In the rows, 128 means zero.
The rows of T fall into 4 groups, which share some directions, and each row is roughly a mix of its group's hidden directions.
T:
[[173 105 159  98 179 137 121 155 166 150]
 [ 97 148 147 123  90 156 111 129 136  54]
 [114 147 175 123 136  94  94 162 186 137]
 [140 131  95 166  77  93 104  86  96 135]
 [115 119  62 141 130 114 180 105  88 129]
 [112 130 140 185 148  84 108 161 104 170]
 [184 119 161 140 143 163 135 142 186 110]
 [151 143 118 147 162 108 112 134 186 187]
 [ 89 145 125 119  57  99 130 104  92 136]
 [143 139 125 156  94 178 134 106 147  64]
 [177 119  91  81 132 168 158  99 146 129]
 [103 153 145 149  60 106 106 110  86 140]
 [133 129  81  90 105 159 120  86 147  78]
 [110 128 136  90 116 178 125 132 108  57]
 [124 145  68 161 128  98 138  82 164 106]
 [104 135 138  56 126 158 136 103 163  94]
 [106 124 127 193 109  93 152 164 113 166]
 [123 118  87 137 138 106 165 119  75 183]
 [179 160  99 122 119  96 116 110 187 112]
 [111  90  83 112 141  92 187 114 137 152]
 [119 146 172 114 112 126  96 115 193  88]
 [ 82 118 143 123 102 145 102 155  61 105]
 [113 129 138 118  94 156  95 103 126  52]
 [ 88 118 133 106 100 165 133 119 115  56]
 [151 134  85 137 137  83 142 117 132 198]
 [158 147 158 175 117 126  78 142  79 144]
 [162 115 173 122 163 115 141 158 138 190]
 [115 130 184 117 131 172 137 155 135  69]
 [127 161 161 149  76 128  76 110  90 125]
 [114 132 111 151  65  89 118  76 107 140]
 [105 153 148 113 143 149 183 194 131 124]
 [108 149 149  74  99 155 109  85 152  92]
 [119 131 194 151 143 100  93 167 140 158]
 [152 146 130 121 149 129 211 154 131 157]
 [148 126 172 158 155 118  65 149 145 160]
 [130 132 192 130 137 157  95 154 151  79]
 [158 131 115 146 151 132 179 135  86 186]
 [118 123 129  76 117 126 149  86 178  82]
 [160 142 171 144 150 105 116 135 194 157]
 [126 147 160 112  96 165  79 127 159  79]
 [123 103 104  86 144 156 155 127  58 122]
 [145 134 163 184 144 124 109 177  95 160]
 [ 79 148 165 109  99 119  93 147 143  77]
 [164 111  95  96 133 168 181 123  93 148]
 [117 166 127 134 142 118  80 133 201 142]
 [156 126 113  86 154 163 108  95 169  85]
 [133 135 177 128 126 172 107 139 135  59]
 [138 138 195 125 146 162 136 166 151  87]
 [149  95 111 141 136  88 148 109  83 186]
 [123 123  91  87  97 121 126  59 146 102]
 [155 123  87 163 145 108 152 108 118 194]
 [131 129 192 101 121 147  71 151 154 118]
 [127 142 121 130 162  86 114 144 161 200]
 [187 149 144 153 160 105 112 144 156 174]
 [107 152 126 150  74 137 107  94 175  90]
 [145 136 145 210 120 116 100 154 111 148]
 [110  97  95 126 144  89 188 147 110 166]
 [ 91 130  89 115  93 146 145 100 103  69]
 [154 127 169 154 162 106 120 163 138 189]
 [181 129 154 133 162 121 150 140 165 184]
 [152 150 115 141 135 110 105  96 208 118]
 [110 128  87 103  87 139 131  92 126  65]
 [133  99 140 128 176 107 157 157  90 182]
 [ 82 126 136 100  88 153 111 127  95  71]
 [180 126 140 139 164 137 117 135 194 158]
 [155  96  70 134 171 124 159 130 169 116]
 [ 57 151 147 101 114  92 113 159 108 124]
 [191 149 159 154 142 151  83 129 139  97]
 [156 130 165 158 166 111  99 156 141 185]
 [111 114 131  67 144 166 138 147  81  93]
 [118 124 109 173  75 114 145  87  85 110]
 [188 122  96 132 156 148  92  99 150  92]
 [ 98 144 135 104  92 145 143  99 150  59]
 [149 122 186  79 137 130 128 126 187 129]
 [ 96 132 152  51 145 155 155 144 137 117]
 [ 80 115 172 112 147 122 165 176 144 156]
 [172 135 123 119 146 165  82  98 161  84]
 [105 116  54 154 137  91 138 105  96 132]
 [189 143  88 152 121 146 121  90  87 119]
 [116 130  61 105  99 113 176  96 115 127]
 [156 139 163 140 126 162  80 126 136  65]
 [ 47 100 139 100 110 139 148 138 115 108]
 [140 139 197 127 136 121  94 147 183 138]
 [144 102 134  56 126 163 174 120 114 124]
 [106 118  99  77  95  97 152  85  94 140]
 [138 135 165  95 149 159  97 154 182  92]
 [122 127 192 133 142 134  78 159 167 110]
 [ 90  97 109 112 141  98 195 130 145 159]
 [122 132  90 106 122 127 213 124 108 141]
 [138 138 105 186  76  94 103 107 100 134]
 [134 139 164 103 142 151  89 149 188  91]
 [116 118 121 108 100 167 116  99  94  60]
 [165 135 176 158 151 133  64 146 143 132]
 [114 152 117  80  94 155 113  99 155  74]
 [101 156 152 147  97 102  76 121 176 101]
 [152 121 121 167 165 100 120 155 112 195]
 [127 104 105 119 148  90 143 122  76 190]
 [117 110 124 113 142 102 175 152  67 170]
 [124 147 150  99  96 158 127 104 176  70]
 [108 169 172 155  76 144  87 138 124 109]]
Each list below has one row that fits no group; the rest each fit one group, if only roughly. Name that row.
  J_351: [131 131  88 146 145  99 160 119 108 200]
  J_417: [121 157 171 158 114 105 126 163 193 127]
  J_599: [132 144 189 173 139 140 100 170 106 153]
  J_322: [ 93 110 125  81 100 161 139 126  80  87]
  J_247: [ 98 121 107 106 110 158 193 119  89  99]
  J_43: [ 95 148 118 132  85 157 114 107 116  59]
  J_132: [105 118 100  82 101 162 152 105 100  79]
  J_779: [140 106 106 108 170 105 145 134  95 195]
  J_478: [189 142 116 114 143 160 160 107 179 142]
  J_714: [134 105  97 128 126 140 180 117  55 136]
  J_732: [154 137 146 132 126 169 100 123 190  80]
  J_833: [ 96 145 175 105  76 106  89 131 120  98]

J_833
  J_313: [ 95 113 109  88 120 139 139 120  53 104]
  J_29: [ 90 109 101 118 111 155 172 111  66 117]
  J_94: [ 98 137 135  75 128 159  91 128 129  67]
  J_154: [155 123 106 125 180 111 129 135 145 200]
  J_809: [127 100 123 157 167 103 167 172 108 174]
  J_409: [161 131 144 119 170 128  93 143 194 157]
  J_477: [109 115 143 131 148 102 166 177  88 178]
  J_88: [177 137 120 177 160 121 144 167 110 169]
  J_513: [122 105 125 156 174 112 170 185 121 162]
  J_764: [122 122 163 136 116 179  99 126  99  65]
  J_627: [117 137 164 181 134 115 119 176  88 163]
  J_249: [132 145 156 163  91 120  90 111 183  91]
  J_502: [149 120 140 146 156  88 151 153 133 200]

J_88
  J_98: [187 123 121 137 169 130 139 141 142 192]
  J_133: [128 130 135 124 105 156  76  95 157  67]
  J_612: [144 124 104 175 162  90 138 144 113 188]
  J_148: [175 135 165 164 148 150  66 118 126 130]
  J_892: [155 140  96 112 145 121 134 101 207 147]
  J_232: [101 120 106 134 116  89 159 125  62 166]
  J_79: [ 92 127 108 129 121  96 165 136  63 163]
  J_118: [149 132 133 181 103 106  93 126  67 151]
  J_65: [184 150 110 148 141  90  96 119 155 173]
  J_844: [167 153 129 123 113 155 123 117 148  49]
  J_753: [193 118 129 104 160 144 131 139 148 183]
  J_787: [103 159 149 179  68 111 105 140 104 133]
  J_837: [146 137 124 139 167 116 165 163 150 195]
  J_291: [ 86 128 108 104 123  78 168 140 164 166]

J_892
  J_771: [141 125 175 118 169 137 118 172  80 163]
  J_569: [140  94  58 110 141 104 161  92 143 123]
  J_683: [113 120 113 105 111 159 153  83 130  58]
  J_847: [154 123  97 164 141 106 112 115  93 196]
  J_34: [104  98  95  71 136 103 182 118 119 141]
  J_598: [100 151 132 133  86 163  81 126 121  71]
  J_153: [122 116 101 145 111 128 194 120  66 135]
  J_880: [112 121  76 109 103 160 158 108  80  94]
  J_724: [166 114 114 110 186 129 135 141 143 190]
  J_335: [159 122 161 150 154 125 113 172 112 192]
  J_304: [116 114  93  79 100 166 148 104  92  91]
  J_921: [136 126  69 159 134 123 179 121  82 152]
  J_678: [157 145 174 136 160 106 121 166 179 157]
  J_12: [137 137  73 111  94 140 139  83 114  76]
  J_325: [148 144 183 167 137 130 122 176 124 174]

J_683
  J_584: [157 112 136 147 147  76 101 118 158 187]
  J_446: [115 134 135 104 144 107 203 157 162 153]
  J_559: [ 90 111  90 115 102 151 161 101  74 107]
  J_216: [151 112  74 117 157 111 186 102 127 156]
  J_776: [161 144 174 147 143 127  84 146 182 152]
  J_303: [132 148 152 151 145  84 128 111 204 134]
  J_195: [116 131 103  99 100 157 117  83 109  64]
  J_798: [126 140  96 175 122  88 152 119 124 192]
  J_558: [ 85 108 155 123 109 164  89 125 112  70]
  J_915: [ 97 137 159  98 110 137 137 142 175  65]
  J_834: [ 74 130 106 159 107 120 140 140  62 109]

J_195
  J_675: [134 125  71 132 100 144 143  82  74 112]
  J_454: [135  91  79 109 153 119 147 132  73 167]
  J_53: [ 78 112 112 105 109 156 181 123  89 101]
  J_667: [ 94 147 148 125  99 125  84 112 164  68]
  J_344: [121 124 171 113  99 152 114 136 136  51]
  J_979: [161 119  86 122 176 132 156 124 132 189]
  J_186: [163 133 110  87 121 159 162  87 174 104]
  J_887: [132 114 136  83 129 176  98 115 122  63]
  J_48: [121 146 157 121  91 145  70  94 126  79]
  J_294: [116 110  70 102 107 118 157  81 155  98]
  J_184: [150  98  88 109 162 128 151 113  78 173]

J_48
  J_287: [119 135 169  86  92 175 131 125 138  77]
  J_623: [118 157 160 141 110 117  87 115 193  93]
  J_795: [149 124 141 185 141 109 118 164  78 167]
  J_946: [108 150 160 133  93 144 102 132 165  62]
  J_110: [171 114 165 126 170 120 143 166 158 172]
  J_371: [101 115 175 129 119 157  71 133 131  78]
  J_333: [165 136 113 141 156 108 171 138 123 198]
  J_131: [163 154 176 171 126 162  89 151 114 109]
  J_447: [190 150 141 164 158 120 122 143 119 180]
  J_262: [106 131 180 109 125 153 127 154 161  66]

J_131
  J_349: [138 119 150 128 157  95 168 170 130 189]
  J_745: [164 123  74 157 163 107 154 118 127 176]
  J_260: [113 113  95 114 133 116 164 123  53 159]
  J_44: [ 76 123 176 101 121 148 151 156 150  86]
  J_983: [133 120 155 151 156 108 134 174  75 176]
  J_503: [133  90 138  88 163 122 175 157 135 176]
  J_22: [153 117  97 153 158 113 163 142  93 188]
  J_591: [ 96 144 153 151 108 117  54 139 143  97]
  J_181: [116 124 106 123 143 110 193 142 111 190]
  J_741: [110 121 101 116  97 165 142  96  92  67]
  J_999: [115 105 100  67 164 136 177 121 155 123]
  J_731: [107 121 103  82 122 160  99 101  89  79]
  J_821: [146 131  86 132 139 110 186 124 104 186]

J_503
  J_389: [177 143  70 141 129 100 145 101 119 170]
  J_293: [ 79 107 119 107 128 129 195 141  99 159]
  J_326: [152 136 121 141 166 114 161 153 165 193]
  J_365: [172 133  99 159 145  97 104 114 120 191]
  J_550: [129 153 172 143 134 111 114 165 199 138]
  J_91: [ 81 140 136 155  72  89 122 117  94 102]
  J_846: [170 124 155 158 150 104 133 147 177 178]
  J_761: [110 121 113 157 100  86 170 120  72 155]
  J_406: [ 94 131 159  94  95 144  96 133 170  79]
  J_497: [135 115 148 120  97 153  94  98 138  55]

J_406
  J_878: [122 136 154  79  96 165 114 111 158  74]
  J_191: [ 71 174 136 142  88 121 106 135 151  90]
  J_830: [138 117 183  99 143 118  72 143 173 137]
  J_579: [ 99 117 122  80  95 157 120 107 116  65]
  J_868: [106 142 107  90  77 132 121  79 148  86]
  J_36: [132 127 142 168 156  88  73 154 134 172]
  J_491: [163  95  86  91 156 137 164 120 104 167]
  J_936: [172 127 146 155 180 109 123 139 174 166]
  J_236: [156 111 132 138 163  96 162 150 134 196]
  J_947: [171 136 176 125 148 131 106 141 188 159]
  J_214: [ 95 107 129 133 146  99 138 148 112 208]

J_936
  J_205: [140 157 153 188 106 152  80 142 146 102]
  J_278: [ 81 131  99 129  88 125 133 100  68 101]
  J_728: [133 147 139 173 131  88 154 155 161 184]
  J_444: [123 131 197 110 136 155  85 151 152  98]
  J_185: [158 140 155 199 132 120  93 154 109 154]
  J_993: [136 150 167 124 147 181  93 151 163  88]
  J_973: [179 141 167 158 158 120  85 150 154 153]
  J_305: [168 124 142 153 155 136 138 165 104 195]
  J_568: [101 142 127  65 146 167  92 135 135  89]
  J_784: [137 124  70 127 160 135 163 114  93 179]
  J_941: [181 114 131 127 171 115 134 137 150 192]
  J_703: [112 106  83 103 115 146 167 111  67 109]

J_444
